128 stands for zero in the data rows.
Each row below has a hidden score, from 0 to 30, with 15 about the middle. What is it? The score is a weighted sum of the row's numbers plus the product of two more (or one squared), each taken from its middle value.
[ 97 139 135 201 105 130 131 147 150 121  98 143 100 148 102 111]: 17
[ 98 118 131  90 120 107 102 118 156 190 201 194 210 108 115 144]: 14
[ 96 165 147 156 138 131 122 145 170 101  92  88  95 126 112 135]: 9
[208 111 123 190 130 125 121 124  59 130  96 139  93 115 111 142]: 19
[166 128 134 130 139 128 120 141  77 126 165 168 167  79 109 132]: 12
[210 137 123  98 115 134 127 134  57 195 210 190 231 102 109 137]: 16
[ 95 135 127  61 125 131 125 114 165 116 170 170 173  87 111 136]: 19
[ 96 136 128 158 124 125 115 119 164 115  88  89  99 184 112 121]: 18
[ 96 145 126 130 121 141 146 133 156  95 130 137 122  67 108 107]: 10
[164 123 124 191 144 134 126 124  79 128  95 111 100 129 114 112]: 13
[ 98 143 112  94 111 128 128 139 164 181 199 200 200 100 106 115]: 11
[208 116 118 158 109 143 137 125  49 108 101 121 106 139 105 131]: 23
[164 117 132  98 136 136 124 121  87 108 166 165 164  73 107 124]: 15
[208 147 138 189 139 130 133 140  58 110  97  92 103 156 107 130]: 17
[ 91 125 125 164 123 140 148 119 162 124  91 118 100 196 112 136]: 21
[ 96 121 137 192 139 133 109 115 160 107  91  79  90 106 111 130]: 11
[169 148 135 129 106 131 134 141  91 112  93  62 104 206 122 135]: 24
[ 95  83 120 155 131 139 114 126 171 106  96 116  94 137 112 118]: 15
[ 97 118 135  96 128 124 130 126 165 126 157 170 132  74 116 144]: 10
[211  97 131 126 137 123 134 116  56 151 173 173 176  88 105 146]: 18
[210 155 121  63 129 127 132 157  54 136  97  60 115 198 208 134]: 28
[ 93 136 124 134 113 126 126 121 161 106 103 138 105  91 117 115]: 16
[ 94  92 116  69 103 120 124 118 159  96  98  65 114 209 145 124]: 26
[ 96 156 137 188 148 133 133 154 169 121  96  91 109 141 110 130]: 11
[ 93 123 121  99 130 129 126 140 167 197 209 198 226 102 109 118]: 9
[ 96 105 121 189 122 147 137 130 162 123  92 116 108 179 109 119]: 19
[ 98 136 133  63 128 110 110 129 167 124  97  62  60 202 255 145]: 6
[165 137 132 132 147 124 102 140  82  86 103  93  96  92 112 138]: 11
[ 93 113 132 155 126 117 131 115 157 101  91 143  87 160 109 123]: 23
[ 97 141 121  60 104 140 137 140 163  87  98  59 108 204 132 126]: 21
[167 123 126  68 140 129 123 117  75 134  84  58 106 188 255 122]: 11
[207 129 114  61 108 139 148 139  56  96 166 165 164  78 111 109]: 18
[ 95 153 134  93 133 131 141 124 151 215 227 194 169 111 108 141]: 1
[ 96 146 121 165 142 114 120 137 161 118  95 111  88 117 113 121]: 10
[100 123 137 158 162 122  96 133 163  96 124 143 119  82 109 135]: 13
[ 91  91 115 126 115 143 139 120 171  95  94  93  99 132 112 122]: 19
[210 155 135 194 142 139 133 134  56 119  93  83  96 158 107 133]: 14
[ 92 133 123 161 153 115 135 129 156 135  94 114  95 138 112 126]: 12
[207 127 148 125 136 144 155 132  53 206 209 198 226  97 109 162]: 16
[ 92 155 120  95 127 129 111 151 169 178 221 189 229 103 111 131]: 9
[ 98 118 123  66 123 127 140 120 166 163 188 165 151  96 112 129]: 7
[207 155 136 127 127 146 158 125  50  84 108  92 104  92 115 127]: 14
[ 95 119 131  95 137 128 113 127 152 194 192 196 197 103 116 130]: 10
[209 121 140 163 168 122 120 130  52 123 121 143 117  69 107 147]: 11
[211 167 121  65 116 125 144 136  52 112  98  60 110 221 143 123]: 25
[ 94 197 134 156 106 123 119 146 158 146 143 168 141  77 110 121]: 12
[ 94 131 113  93 119 131 124 132 164 160 189 170 190  99 116 122]: 11
[ 92 130 128 164 133 147 144 133 161 116  92  86  89 177 110 133]: 14
[ 96 146 136 124 148 129 140 160 175 209 224 196 243 112 112 128]: 8
[ 96 117 133  90 120 130 140 127 165 201 207 194 158 100 113 114]: 1
[ 94 145 132 197 143 141 139 136 166 129  97  88  87 109 111 140]: 8
[ 90 118 118 135 123 126 118 104 164 114 111 146 110  81 116 117]: 21
[210 136 140  90 146 120  97 143  53 181 207 201 217  97 114 154]: 12
[166 131 135 192 134 119 116 125  86  84  93  92  94 150 109 136]: 19
[ 93 134 118 159 108 146 129 124 158 144  97  87  99 136 117 106]: 10
[ 94 127 131 125 116 126 130 114 152  67 120 143 115  70 113 129]: 21
[ 90 125 131 123 135 129 139 152 155 212 222 189 243  97 112 151]: 17
[210 111 123 125 138 141 117 118  52 101  91 115  91  99 119 120]: 15
[ 94 131 125 194 130 128 120 121 166 120  94 117  96 124 108 113]: 15
[ 95 129 132  57 126 129 126 151 157 132  92  62  74 214 154 125]: 15
[ 94 105 136 160 151 134 126 127 162 122  95 112 105 111 116 130]: 11
[ 92 131 145 191 154 115 118 127 172 117  91  87  97 142 114 147]: 12
[ 93 153 123 161 113 121 121 142 162 155 110 142 108  71 113 116]: 8
[ 97 151 124  98 130 125 134 110 159 167 201 191 211 105 107 109]: 18
[ 97 176 129 164 119 136 129 122 158 121 112 143 114  86 116 122]: 20
[ 92 123 106 163 110 135 124 129 164 118  97 113 108 192 112 111]: 21
[215 149 130 187 134 153 158 131  61 119  94  89  83 105 110 126]: 12
[ 95 133 140 132 142 146 174 133 163  91 148 171 143  71 106 126]: 12
[169  88 126 131 139 133 133 123  89 120 146 170 134  70 111 125]: 14
[210 159 137 163 185 117 117 128  52 108 113 136 107  82 114 147]: 11
[208 134 118 162 115 142 111 124  57 111  94  90  99 162 111 125]: 19
[212 117 121  64 121 118 130 115  51 130 101  60 114 200 205 117]: 20
[163 142 132  94 129 127 104 124  76 165 214 197 242 101 111 112]: 21
[163 136 130 157 113 160 129 125  88  99  91  87  97 105 108 136]: 16
[161  93 128  99 120 135 117 119  77 100 150 169 153  78 110 122]: 20
[ 95 126 139  67 125 123 128 123 165 131  93  62 113 209 255 133]: 12
[ 94 116 127 193 101 150 141 113 156 137  90  85  97 144 109 136]: 17
[ 99 124 130  95 111 137 149 120 157 173 193 193 192 103 109 115]: 12
[163 153 136 150 144 127 135 153  82 114  90  60  82 194 122 140]: 20
[ 94 162 116 101  95 119 115 149 161  70 137 172 134  65 115  94]: 18
[160 124 118  66 117 143 133 128  82 148 174 171 169  85 113 136]: 14
[102  96 119 127 100 142 147  95 160 110  99 122  96 128 112 121]: 21
[166 112 135  88 157 126 132 137  72  91 151 167 131  77 114 137]: 12
[210 147 143  92 107 129 130 129  53 184 205 199 225 104 115 130]: 15
[ 96 137 128  97 131 112  97 153 164 149 191 171 193  84 112 125]: 8
[ 98 127 133  97 116 129 119 128 157 153 188 167 191 100 107 126]: 12
[ 93 119 111 155 107 129 128 112 165 118  93 117 101 165 105 130]: 23
[ 96 132 123  61 126 135 133 141 157 135  97  64 109 195 255 132]: 12
[ 93 125 127 135 123 126 114 130 162  95 122 141 113  78 114 123]: 14
[167 115 116  67 122 131 123 114  78 139  95  65 107 189 255 110]: 11
[207 134 122 158 107 124 121 118  54  93  93 113  96 143 114 123]: 23
[ 94 117 131  60 126 126 122 137 159 144  98  57 115 185 255 112]: 9
[215 150 141 198 150 116 134 127  53 142  93  91  95 102 110 144]: 15
[ 94 145 133 161 128 116 127 128 168 115  91  94  98 162 112 114]: 13
[ 94 105 105 131  97 124 117 117 160  78  90  86  90 109 115 115]: 19
[163 143 140  63 138 122 136 119  90 188 227 197 172 101 117 151]: 4
[164 110 143 132 172 142 136 142  86  64 138 162 126  81 109 144]: 14
